113  105  141  137  104  117  143
121  108  122  132  116  115  120
129  138  144  130  129  136  148
>> 144

133  141  135  140
133  141  134  140
129  124  154  137
>> 154

134  118  118  142  118  129
133  101  109  156  109  129
103  109  142  119  120  143
>> 142

130  140  126  139  149
131  126  134  127  121
129  124  134  135  130
>> 134

126  116  147  121  131  135  110
147  120  123  117  116  139  116
151  132  130  125  126  120  147
>> 130

114  141  124  119  131
149  128  140  116  128
118  121  149  141  131
>> 149

146  132  134  152
140  137  125  143
128  103  153  129
>> 153
---
[[154, 112, 136, 140, 137, 110, 141], [113, 139, 141, 138, 142, 148, 137], [116, 128, 141, 139, 143, 138, 137]] | 154, 137
[[115, 101, 127, 129], [152, 146, 128, 129]] | 115, 129
[[146, 107, 131, 126], [110, 146, 125, 129], [121, 118, 114, 136]] | 146, 136
[144, 133, 103, 114, 156, 103, 116] | 144, 116
[[143, 138, 151, 114, 144, 146, 133], [144, 139, 150, 117, 133, 137, 131], [118, 113, 118, 139, 139, 138, 127]] | 143, 127
[101, 119, 107, 148, 142] | 101, 142
[152, 145, 111, 152, 150] | 152, 150
---
[[149 128 138 128 132 133]
 [126 124 134 127 129 121]
 [128 130 110 124 122 129]] yields 127

[[152 116 122 104 151 111 122]
 [129 152 138 129 114 152 131]] yields 114

[[104 119 135 130]
 [103 119 135 124]
 [120 119 135 132]] yields 119

[[135 135 117 129 114 135 111]
 [114 107 142 105 157 107 154]] yields 157

[[149 111 118 113]
 [150 128 127 121]] yields 128

[[132 119 153 124 110]
 [119 131 139 115 112]] yields 139

[[131 129 134 130 132 130 131]
 [157 128 148 128 129 129 128]] yields 129

[[128 114 120 128 135 128 112]
 [141 123 128 144 106 123 119]] yields 106
---
[[115 120 135 125 138 119]
 [150 109 105 115 113 136]] | 138

[[157 134 124 100]
 [119 121 127 134]
 [118 133 127 137]] | 124

[111 142 120 136 153 151] | 153

[150 101 115 144 133 156 157] | 156

[[140 128 110 145 148 108]
 [144 126 135 134 150 109]
 [140 127 106 145 148 108]] | 148

[151 134 124 128 130] | 128

[111 151 156 149 128] | 149

[[129 123 130 143 129 138]
 [128 128 127 127 128 128]
 [154 129 122 118 122 119]] | 129
---
[[121 106 142 123]
 [122 109 138 123]]	109

[[136 104 141 135 136 140 128]
 [133 124 126 153 143 103 127]]	143

[[122 128 125 101]
 [127 127 127 129]]	127

[[137 120 103 131 131 131 105]
 [106 128 142 127 136 127 134]]	136

[[129 122 131 118 134 128]
 [106 119 132 108 143 124]]	108

[[138 115 126 151 146]
 [122 143 109 103 121]]	109

[[126 130 130 142 116 144]
 [127 104 133 142 115 101]]	142

[[123 119 136 136]
 [125 142 151 135]]	142

[[130 109 116 129 135 152 131]
 [121 121 130 142 122 124 122]]	122
---
120  153  116  131  114  135  149 Answer: 116

137  144  127  143  125  125
121  125  131  126  151  123
Answer: 127

118  111  142  131  150  123  134 Answer: 142

120  151  130  104 Answer: 130

146  136  128  102  125  118 Answer: 128

130  120  130  143  139  106  125 Answer: 130

118  134  128  131  112  133  117
117  134  129  125  105  146  115
127  132  126  119  112  138  117
Answer: 128
---
array([[146, 141, 158, 122, 124],
       [146, 121, 117, 133, 150]]) --> 158, 117

array([[134, 137, 143, 111, 124, 136],
       [129, 122, 139, 144, 158, 135],
       [132, 141, 133, 142, 134, 128]]) --> 158, 111

array([122, 104, 132, 130, 114, 131]) --> 132, 104

array([127, 116, 113, 139, 101, 149, 125]) --> 149, 101

array([128, 150, 129, 103, 151]) --> 151, 103

array([122, 109, 122, 153]) --> 153, 109

array([[128, 132, 142, 112, 130],
       [132, 129, 109, 138, 114],
       [130, 136, 150, 113, 145]]) --> 150, 109

array([139, 105, 151, 130, 135, 134]) --> 151, 105

array([122, 102, 128, 146, 144, 138, 127]) --> 146, 102

array([[112, 132, 131, 133, 124, 117, 107],
       [141, 126, 129, 124, 129, 134, 148]]) --> 148, 107
---
[142 152 145 125] >> 152, 125

[135 105 152 133 145 127] >> 152, 105

[[129 146 112 145 129 128]
 [129 138 133 152 131 128]
 [130 147 135 142 129 128]] >> 152, 112

[[121 136 118 115 146 124 120]
 [139 112 151 130 124 144 109]] >> 151, 109

[149 118 126 117 114 106] >> 149, 106

[[116 128 124 123 144 103]
 [120 132 128 123 148 106]
 [117 112 121 119 132 118]] >> 148, 103

[[127 147 148 151 141]
 [115 121 126 136 122]
 [145 131 134 124 135]] >> 151, 115

[124 154 106 157 100 153 155] >> 157, 100
